Each run below is a few steps of one of 7 hidden systems, one row a step.
Q, trace 1, 11 rows:
[[ -3  29 -16  -4  -9 -11  -4  -5   9  24  -1   1  -9   9  -9  -4 -18  -6]
 [ 15  18  -3  -7  -7  -5  -7 -23   5 -10  21  -1  13   0  13  -8  14   5]
 [-10   7 -10   0  15 -13   6 -12 -22  -5  13   1 -21  14   9   4   1   0]
 [ -8  24   7 -10   8 -13  -9   9   9   5  13  12  -7 -13  -8  10  -7   5]
 [  2  -3   4   1  15   2   5 -14  -2 -18  21  11  15  -5  -9 -13  -2   9]
 [ -1   2  12   1  15   2   4   9 -20 -14   2  -2  -9   5 -11  21  -1 -11]
 [-13  -2  -3   5   4   8  -8  13  21  -7   2  10   2  -8 -17  14  -1   8]
 [ 14 -11  -1  -4  -3   9   7   0  -2 -17  -2  -3   9   4 -19  -9 -16   1]
 [  7  -9   4  10 -14   7   0   7   1  -8  -1  -1  -7  12  -5  19  11 -17]
 [ -8   0 -19   9  -7   9  -8  -5  15   4 -12  -2  -9   3 -10   0  -9   4]
 [ 23   5  -4 -11 -18   4  -1  -5   3  -5   1  -6   1   3   5  -5  -8   1]]
H, trace 2:
[[ -7 -20   5 -11  -8  -2   9  24  -5 -24   8  -5   4  11  14  23  -2  18]
 [ -1  15   5   9  22  14  10   4  -1  -8  23  23  -9   7 -13  17   6  -7]
 [-16  24  -9   1  10   2 -23 -12  -1  -2 -18 -10   0   1 -12  17  -7   5]
 [  6  -8  -9  -4 -17  11  -1  -1  10 -22   5 -11  25  12   1  10   5  14]
 [  7  -1 -16   0  10  11  22   0  -5  -6   6   6  -8  23 -16  -1  -2 -13]
 [  4  23   6   3  -7  -5 -11  -1   0  11  -9  -3   5  10 -16   8 -22  -8]
 [  9  11  -9  -8 -18  -5  -2 -10   6   1   7  -7  18  12  13  -2  13   1]
 [  9 -11 -11  -8  -6  -9  10   2  -8  -4   5  -7 -13   5 -15  -1   9 -19]
 [ -4  10   3  -4  -9 -17  -3  11   7  12   8   7  -5  -2  -9  -1 -20   3]
 [  4  11   5 -11  -2 -13  -2   0  -1  -1   5   0  -3   8  27   9  10   3]
 [  1  -6  -3   2  -2  -6  -6  -1   1 -11  13   2 -15  -9 -11   9  17 -11]]
N, trace 3 (11 x 18):
[[ -7  -3  -3  20 -15   8  -5 -17 -24   1  -6 -17  -8  14  21   6  -7   5]
 [ -7  15 -19  12  -2  20  -9  -9   6  14  -5   1 -28 -11  -6   6   0  -8]
 [  2   8 -11   8 -26   1   7 -10   3  23  16  -6  10   5   0 -14   4  -5]
 [ -7   0  -6   7 -15  -5 -16 -22 -17  -3  -8 -20  -8  -1   5  -3 -10   6]
 [-13   6 -25   1   0   6  -1  -6   3   7  11   2 -26 -11  -7  -1   6  -1]
 [  1   9  -7  -2 -12  -4   9  -8 -11  17  18 -10  13  -3 -13 -16  -1  -5]
 [ -4 -10  -2   6 -10  -5 -15 -18 -15 -18   6 -13  -6  -8  -3   0   0   4]
 [-14   6 -15   1  16   2   6  -7  -8   3  13   4 -16  -2  -9   1  12  -7]
 [  2   9   0   2  -9   7   4  -6  -8   3  16  -7  20  -1 -23  -6  -1  -5]
 [  4  -7   0   6  -6   0  -5 -14 -15 -22   8  -9  -4   5   4   8   7  -2]
 [ -8  15 -10   3  15   2   0  -7  -3   1   2   3 -11   6 -14  10   6 -10]]
T, trace 4, 11 rows:
[[-16 -19  -3   4   0 -16 -11  -2   2   6  -2  -3 -10 -22  -2 -13   7   3]
 [ 11 -13  20   7 -15   7  -5   3   0 -18   9   0  13  -9  -7   2  -6   3]
 [ -3 -10 -10  15  10   9   8  -5   0 -12  14  11 -12  11  -6   5   9  -4]
 [ -7   0  -2  17  -1  -6 -19 -15   7   9 -10  -1  -2 -10 -11  -8   2  -4]
 [ 13 -11   2   6 -20  14  -2   0   7  -7  -4  -4  12   4  11   2   4   4]
 [  3  -4 -10   7  -4   3   8   2  -5   3   3   1 -21  15  -8   6  -1 -16]
 [ -4  15  -8   5 -10 -12 -11  -9  15  12   3   0   8   1  -5  -5  -1   2]
 [ 17  -3   2  -8 -13   1   4  -5  -4  -1   2  -6   3   2  17  -6  12  -4]
 [ -5   8  -9  -6  -6   1   1   8  -7   0   8  -7 -15   0  -6  14   1  -8]
 [ -9   3  -5  -2  -6 -13   1  -2   8  11  12   4   4  -7   1 -12  -3   9]
 [ 15   3  14  -5  -2   4   1  -5 -12  -5   9  -2   3 -10   4  -2   6  -5]]
T, trace 5:
[[-18   0  12   8  -4  19  -2  19  -4   1  -5  -9  20  -9 -14  16 -23  14]
 [  2 -15   3  10  21  11  28   8   5   9   4  21   8  10   0 -18   1  -2]
 [  5  13   6   2  17   5 -10 -11  -4   3 -20  -7  13  -1 -24   3   4 -17]
 [-14 -11 -12   2  -2   8   5   5   7   3 -16 -10  22  14  15   4   9  14]
 [  7  -9  15   3  -1 -11   8  17  -8  14 -15   1  -6  10  -4   1  -5 -20]
 [  2  15  -8 -14   1  -7  -2   7  22  -6   1   6  19  12 -14   8   2   0]
 [  0  -7  -3  -8   8 -21   5  -8 -11   1  -5  -7   3  10  16 -10  12  -3]
 [ -3   9  15  -7  -3  -9 -13  14   1  -2  -4  -5  -3  -6   3  22   2  -3]
 [ -2 -15  -8 -15   5 -10   9  10  10  -8  10   7  -2  -1   2  -8   0  10]
 [  4   2  18   1   8 -15  -8 -10 -16 -11   5  -1  -1  -4  -9   1  -6  -3]
 [ -9  -2  -1   3   8   7  -6   2  10 -13   2   6   1  -5  11  11  10  14]]
N, trace 6, 11 rows:
[[  7 -17   7  -7 -23  -3   2  12   3  -6  -5  -5   3   9  34   1  -9  19]
 [ -1  -2   3  -8  16  -7  -6  12   2  15 -31   2 -26 -11   9   0 -10  -5]
 [ -2  -9   5   4 -10  -3   6  14  27  18  10  18  10 -13  -1 -17  -4   9]
 [ -2 -15  15  -5   4  -7   5   0 -17   4 -13 -14  12  -6  24 -13  -3  14]
 [-16 -18  -1   3  13   8  -6  16   7  -2 -15   2 -16 -20  -9   4   1   3]
 [  1 -13   2   5   5   7  27  11   3  15   8  11  12   4   0 -18   1  -1]
 [  5 -15  16   9   4   7  -8  -8  -9  -9 -22 -10  17  -6   3  -6  -2   3]
 [-12 -17 -12   7  12   9   3   6  13  -6  -8   8 -11   5   4   7  17   2]
 [  7   2  -4  -1   6  10  16   4   3  14 -13  -1  18  13  -8 -11  -8  -5]
 [ 16 -16   1   3 -13   6 -10  -8  10 -16 -14  -3   6   0   7  -3   0   3]
 [ -5  -2 -16  -6  15  -8   3   1   9   4 -16   4 -12  12  10  -1  10  -4]]
H, trace 7 (11 x 18):
[[ 16  -1  24  -2  12   2 -14   2   4   3 -36  -2  11  -7  17   5  18 -12]
 [-12 -27  -7  24   0  -3  -2 -18   8   2  10   6  10 -11 -11 -23  16   3]
 [  5 -11   7 -13  14   2  11  -1 -22  -2 -13  -9  -2 -12   3 -20 -28  11]
 [ 17  -3  21   4   6   7   0  14  24  11 -13  18  14  -7   6  -4   9  -7]
 [-14 -13  -4  22  13 -10  -3 -22 -10  12  -8  -1  -1   2   8 -16  13   0]
 [ 12 -12  18  -5  -5   5  -4  -3 -12  -9  -3 -10   8 -26  -8 -13 -14   5]
 [  3  -7  -2  -6  17   5  13  10  22  13  -9  16   6  -5  10 -16   9   4]
 [ -9 -15  14  24   6  -8  -5  -5 -16   8 -16  -2  -4   4   6  -1  -1  -6]
 [  7   2  13   1   1   8  -2 -11  -2   0  13   3  14 -24   0 -18  -4  12]
 [  2 -11  -4 -12  19   4   8   5   3   5 -24  -4  -1  -6   9 -10  10  -1]
 [ -5 -21  17  25  -3  -4  -2   4   1   3  -5   7   8   0  -6  -3  -4  -2]]
A, trace 8, 11 rows:
[[  9  -4  10 -19  -6   2   1  11   6 -15  19   3   3 -16  28   4  13  17]
 [-17  -8  19  12   1 -22 -17 -10 -21   0  -2 -11  -4 -12  13   2   0   7]
 [-16   9   6   6   2   7  -3   9   7   4   7   9   6 -10  -7   3 -30  25]
 [  3 -18   8  -3  14  23   6   8  -3 -18  -9   0   6 -10  15   1   4  15]
 [ -7 -11   9  21   1   4 -17  -5 -13   0 -21  -9 -12 -10 -11   9  -1  -9]
 [ -5  -1 -13  17   3  20   7  -1  11   6  -2  13  -6  11 -11  -4 -20   7]
 [ 21  -8   0  -7   9  20   9   6   5   1 -22   0  -2   1   9  -4   9 -11]
 [  1  -5 -10  14 -13  -5 -12 -11   2   9  -6  -4 -17  -3  -8  -3  13 -19]
 [  2   7 -11   5 -10  -2  11  -1  11  21   4   8   5  19   4 -12  -9  -1]
 [ 18   7   7 -18  -2   1   5   6  10   6   4   3   0 -10  14  -2  19  -8]
 [ -8  -6  -2   5 -12 -22 -10 -12  -3   5  11  -7   0  -9   3  -8  14  -2]]
V, trace 9, 11 rows:
[[ 13  17   7   2   8   9   9  -9  -8   8  18  10  -6  -8  -1  -9   3 -10]
 [ -7   4 -10   4  -6  -9  -2  -4  -5  20  -2  -9 -11  -7 -17  -6   1 -16]
 [  0   0  -8  13 -22  15   7  -4   0  14   5  -7   7   9   9   0   4  -2]
 [ 10   0   8  -2  -1   5  15   2 -14  -1  22   5  -6  -3  -6  -2  -1  -7]
 [-11  -5  -3   7  -7  -6  -2   1  -5   9   3  -7   2  -9 -25  -2  -4  -8]
 [ -2  -2  -6  10 -12  16   5  -5 -10  -1   1 -13  13  12   3   5   0   4]
 [ 12   0   7  -5   2   7   8   6  -9 -14  12   2  -2   0 -11   7   1 -10]
 [ -6  -6  -8   4  -1  -7  -5  -2   5  -1   0  -3  10   1 -26  -4   0  -6]
 [  4   8  -1   3  -5   9   2  -9  -4  -3  -3  -8  19  15   3   3  -4   6]
 [ 11  13   2 -12   9   4   5   6  -2  -6   8   4  -2   1 -10   8   4  -9]
 [ -2   0 -12  -6  -4 -11  -2   0  11   5  -1  -3   5   4 -15  -7  -2  -4]]
L, trace 10, 11 rows:
[[  7   0   3   1  15  10   8  -7  -2   5 -11   1  12   2  11 -12  10   1]
 [ -8  -6  -1  -8  -4   0  -1  21   5   2  -6 -10   1  -2  -4  15   7  -2]
 [  0   6  -7   2  11   9  10   1   9   4   7  16 -10   5   3  -5  -7   4]
 [ 11  -1  14  -7   6  -1   3   6   1   5 -13  -3  16   0  -4  -3   2  -8]
 [ -8  -3  -5   3  -2   5   0   7  10   1   7   4  -5  -2   6   9  18  -2]
 [ -2   8   0 -11  17  -3   7   4   0   6  -9   5  -4   3   7  -5 -11   5]
 [  7  -6  10  -1  -3   2   0  10  10   0   5   6  11  -9  -9   0   4  -4]
 [ -4  -4  -2   6  11   1   5  -1  -1   1  -3   5  -6   7  14   3  12  -1]
 [ -5   5   3  -9   9  -6  -3  10   5   6  -8   1   0  -8 -10   2  -7   1]
 [  6  -4   4   3   3  13   5   1   5  -2   7   7   6  -5   3  -3   6   4]
 [ -2  -7   4  -3   8  -3   3   7  -4  -2 -16  -2  -4   5   4   7   2  -5]]
A, trace 11:
[[ -6  12   2   3   3   4   1  -6 -14  24  -7  -7  -4 -12   1 -13 -15   2]
 [ -1   2  -8  -1 -14  25   6   4   4   4   9  -5   6 -13   3  -1   2   9]
 [ -5  -5   8  11   2   8   7  -3 -19  10  -2  -8   2   0  14   1  15  -6]
 [ -8  10   3   9   0   6   0  -1  -6  17   5  -1  -1 -13 -16  -4  -5  -6]
 [  1  -3  -8   0   0  18  12  -2   4   2   6  -2  16  -1   0  -9   6   7]
 [ -1   1   8   2   3   5  -1   2  -8   8  -8  -9   9  -3   1   8  16 -12]
 [-11   1  -6  10   3   0   4  -3  -1   9  11   4  -1  -2 -17  -5   0  -4]
 [  7   1   2  -6   1   8  11   2   1   2   0  -2  18   6  -3  -5   0   0]
 [  1   4   1  -1   4   1  -6  -2  -1  -2   1  -5   2  -4  -5   9  21 -10]
 [-10  -3  -6   3   4 -11   5  -4  -3   5   4  -2   4   7 -12  -6  -3  -2]
 [  9   6   4  -8   0   4   6   8   5  -2   4   1  13   4  -7   3   0  -2]]
V, trace 12 (11 x 18):
[[  6   0   4   7  -9   1 -14  -6  12 -13   6   5   4  -3   5  10  13   3]
 [  3   7  -2   2   8  -6 -10 -16  -2 -14   7   8 -13   1  -1  -1  -6   5]
 [  7   8   0   2  -4   1 -17 -11   6   0 -12  -4  -2 -12  -4   0   2  -4]
 [  3   7 -10   3   2   5  -2 -13   5  -1   3   2  -5   6  10   0  14  -3]
 [ 15   6   3   1  -5  -5  -4  -6   1   3   0   7 -13   0   0  -5  -4  -9]
 [ -5   6  -3   8  -2   4  -4  -8   7  14   4   4   1  -9  -3  -9   4   0]
 [  2   6  -3   0  -4   1   4  -8 -13   8   3  -5  -7   2  11  -5   0  -3]
 [  3   0   3   4 -10   6   1   6   2   8   6   1  -8  -7  -4   3   4  -9]
 [ -6  -8  -8   8  -5   0   5  -6  -5   3  10  -2  -2  -1  -4 -10  -1   1]
 [  4  -1  10   6  -8   6   0  -1 -13   2   1  -5   2  -3   0   3  -3  -4]
 [ -5  -3  -5   5   4   8   3   2  -2  -3   7   0  -3  -1 -10   6   5  -5]]
Q, trace 13 (11 x 18):
[[  8 -11   0   2  16  14  11  -5  -5  -7 -10   3   6   8  10  -7   6   2]
 [  0  -5   4  -8   5 -10  -5  12   0   2 -20  -4 -12  -4  -1   8   4 -11]
 [ -2 -10   3   8  -6  -5  -7  -1  16   2  -6   6  10  -3   3 -10  -5  11]
 [ 15  -2   8   2   5   6  11  -4  -9   5 -10   0   1   9   7  -8  -3  -8]
 [ -2  -1   0   2   2  -2  -8   2   7   6 -11  -1  -6  -6   7   6  18  -9]
 [ -5  -5  -3  -2   2  -6  -6  -5   4   1 -10  -2   3  -3   7 -14 -12  15]
 [ 15  -1  14  -4   0  -3   9   6  -4   4   2   5   1   3  12  -4   2  -8]
 [ -8  -2   0   9  10  -3  -4  -4   2  10  -7   3  -4  -5   1  -4  12  -4]
 [  0   5   7  -5   5   0  -4  -1  -2   0 -12  -4   8  -6   7  -3 -11  11]
 [  6 -12   5  -2   4  -2  11   8   1  -2   3   8   1   1  10  -4   9   0]
 [ -6  -4   2   4   8  -6  -2   1  -3   9 -10  -2  -2  -5  -9  -4   1  -9]]
L, trace 14:
[[ -9   9 -26 -10  -1   8   8  -2  -6 -12  24  -4 -20   5   4  12   6   6]
 [ 12  -7  -5 -14   4 -18   5  -4   4  -3 -11  -1  10   9 -12 -24 -20   2]
 [ -4  -4  10  19 -19  -2  -1  -1   2   1  19   0  25   8   1   8  16  -3]
 [ -6  13 -16 -10  16  -8   1  -9 -13  -9   0  -6 -15  15   6  11   5   0]
 [  6  -2  -6 -14  -6 -10  -8  -2  18  -6   1   1  11 -11 -18 -14 -11   8]
 [  3  -9  11  13  -8   4   6  -5  -7  -6  11   5  16  13  21   2   4   8]
 [ -3   9  -3  -6   5 -17  -9   2  -7  -9  -5  -5 -13  12 -10  20  -2 -10]
 [  3   7 -10   1  -3   0  -9 -15  18   0   9   8   6 -11  -6 -15  -3  10]
 [  5  -8  14  -1  -5   1   1   0 -13  -8  -5 -10  15   8  18   4   0   7]
 [ -3   0  -6   4  -7  -9  -9   4   5  -9   7   3 -19   5 -12  16  -3  -5]
 [  7  10  -2   4   8  -1  -5 -20   4   3  -4   8   4   1   1 -19 -10   7]]

Which system made each run below?
trace 15 (2 x 18):
[[ 13  -8  29   5 -12   9 -14   0  -6 -11 -14  -3   5 -13  13  -1 -24  15]
 [ 13  -3  -8   4  15  23  11 -10  18   5   1  18  -2  -7  15 -16  22   0]]

H
trace 16:
[[  4  -4  -7  -1   1   8  -4  -6   4   3 -15  -1 -11 -14   5 -14 -11   9]
 [  7   3   3   3  -7  14   1  -1  -7  -5  -4  -3   0   5   0   3 -23   7]]

T
trace 17:
[[ 11  28  -5  -6   0  10  15   3  -6  36   2   4 -17  -3   3 -12  -9 -14]
 [ 13   1 -15 -13 -23  13   9 -10  -2   9  17 -14   0 -18   8 -18  17  -3]]

A
trace 18, 2 rows:
[[  7  -9  11  16  17   5   8 -12 -19  -5 -13   2   6  20   5  -3  -6  -5]
 [-12   3  -8   5  -6   3 -17   3   7   1  -8 -10   3  -7 -25  17   8  -9]]

L
trace 19:
[[  8  -7  -5  -4 -18  -3 -20  -1   9  -1 -22 -12 -14 -10  10   1   4  -1]
 [ -9  -6  -6  17 -15  -6   0   4   7  11   4  10 -17  14  17   3  -8   5]]

A
trace 20 (2 x 18):
[[-12  -8  -5  13   2   3  -5   3   4  -5   2   4  -8  -3 -24   8  -3  -4]
 [  9   3   2   0  -8  17  -3   2   3 -11  -3  -3   6  -1 -12   4 -18   6]]

Q
trace 21, 2 rows:
[[  8 -16  11   6  11  -8   2  -7 -21  -9  -7  -1 -15   0   5  -4   1 -11]
 [ -8   1  14  12   4   2 -12  13  11   8 -11  10 -10 -12   6  12  -5   3]]

Q
trace 22:
[[-10 -14   1   8   7  -8   2   5   7  12   2  13 -14 -12   0 -12   3   0]
 [ 11 -12  12   5 -13   0  -3   4  11   4  -7   3  15  -5  -1 -14 -10   3]]

A
trace 23 (2 x 18):
[[  4  -1   1 -12 -14  -7   6  19  18   7  19  15 -11  -7  16  -2  -6  11]
 [-17  -6   5  -5  -5 -20  -3   3  -4   7  16  -1  -1 -21   8 -12  -7  18]]

V
trace 24 (2 x 18):
[[-14   2  -4   5  19   3  10  -2   4 -13  10  10  26  22  -3   4  -1  17]
 [  0  -6  14   9  23  -7  -4  -5  -8  11 -23   3  -5  -3   9  -6  14 -14]]

T
trace 25, 2 rows:
[[-14  -6   3  12 -11 -14 -24 -15   0   6 -17 -17  19 -10   1  -8  -3  11]
 [-21 -12 -27  -5   3  11   9   3  -1  -5   6  -3 -21  -3  13   1   2  19]]

N
trace 26 (2 x 18):
[[ -4  15  -7 -18  10 -27  -8  10  16   7  -9   4  -6   8 -10   9   6 -12]
 [  4  -4   2 -22  -3 -27  -5  -1   2  -9  -1  -9  17   2  15  -8   4  12]]

T
trace 27:
[[-30  -8  -9  -6  -4 -14  12  18   1  13  22   0   0 -10  -7  -6 -13  17]
 [ 14 -11  30  -3  -5   9   9  13  -9 -15  13   1  23  -4   6   4  -3   7]]

A
trace 28, 2 rows:
[[  1   9   2   1 -15 -11  -6  -9   7   6  13   3   9   0   9 -11 -10  14]
 [ 18   6   7  -5  -2  10   5  -3  -8  -5   9   3 -11  -4  12   3   8  -7]]

T
trace 29, 2 rows:
[[ 11   6   8  11   5 -11   7 -12  -8   1   9  16  -2  21   4 -11 -18   0]
 [  2  17   7  -1   6   8 -22 -13   7  -6  -6  -1   6 -16   8   8   9   7]]

N
trace 30:
[[  7   0   5   5 -21  -2 -17 -17  13  15  -5  -9  22 -23   4 -22  12   0]
 [ -7  20   0  10   8  -1   5 -14 -18   6  22   6 -10  16  20  11  16  -5]]

V
trace 31, 2 rows:
[[ 27   7  -8  -6   7   8  -5 -17   8 -12 -33   0   2  23   7  -8 -17   1]
 [ 18  18  10  -8  24   4  -1   0  22   8  -6  19  12  -8   1  -5  22 -13]]

V
trace 32, 2 rows:
[[ -1  33   8  -1  -1  13   0  -7 -23   3  17  -3  -9  -5   0  10 -33  11]
 [ -5  -1 -18 -19  -7  10  -6   5   0  -1   1 -22  -8 -30 -20   4  21  -9]]

V
trace 33 (2 x 18):
[[ -1   2 -15  -4 -13  -6  -9   6  17  -3  -5   0 -17   9  -1  16   9  -9]
 [  6  16  -6  -8  -2 -12   8  -2   3  13   3   5  -1  16   2 -10 -20   2]]

N
trace 34:
[[  2  18   2 -26  13 -11  -7 -15 -20 -22  13  -9  -3  -6  16   4  -1  14]
 [-22   9  -4 -16  -5 -10  -9   3 -22 -10   3 -23  -6  -6  -1  15 -20  17]]

A
trace 35:
[[ -7 -10  -1  23   3   9   6  -9 -10   3  -7   3  -3  20  21   0  -2   8]
 [  6  12  10  -2   9  10  -2  10   3  18 -15   4 -15 -17  -7  -3 -10 -10]]

A
trace 36:
[[ -1  10   0 -13 -24 -19  -5   5  13   1  21  -6  21  -3  -8   4   6   4]
 [ -2  -1   4 -14   0 -19   0   0 -25 -15   8  -9 -15   3  10   7 -16  10]]

N
trace 37 (2 x 18):
[[-12  -9  -6  -9 -22  -3  -7  12  -1  -9  16 -15 -10 -19  -9  15   6   3]
 [  0   0   2   0   9 -13  17   0 -23   9  16   5 -17   5  -7 -10 -12  -8]]

N
trace 38:
[[-10  34  -9  -2   6   5 -12  -5  16   7   2   3  21   5 -11  13   3   4]
 [ -4  -6 -18  -8 -10  -4   0  -8  -8 -16  -4 -24  15  21  -2  11  12   0]]

H
trace 39 (2 x 18):
[[ -6 -12   5  10  -1  13   4   1   4   0   7   8   6 -11   7 -10  -9  20]
 [  5  -1   7   1  19  18   8   0 -11   2 -14   1  -5  -3  12  -1   4  -2]]

H
trace 40:
[[  4   5  -4   0 -18   1 -19 -10  -7   1 -13 -21  -8  -6   9  13  17 -11]
 [-18   5 -24   9  -8 -10   1   0   8  15   7   3 -18  16  -9   3  -7  -4]]

N
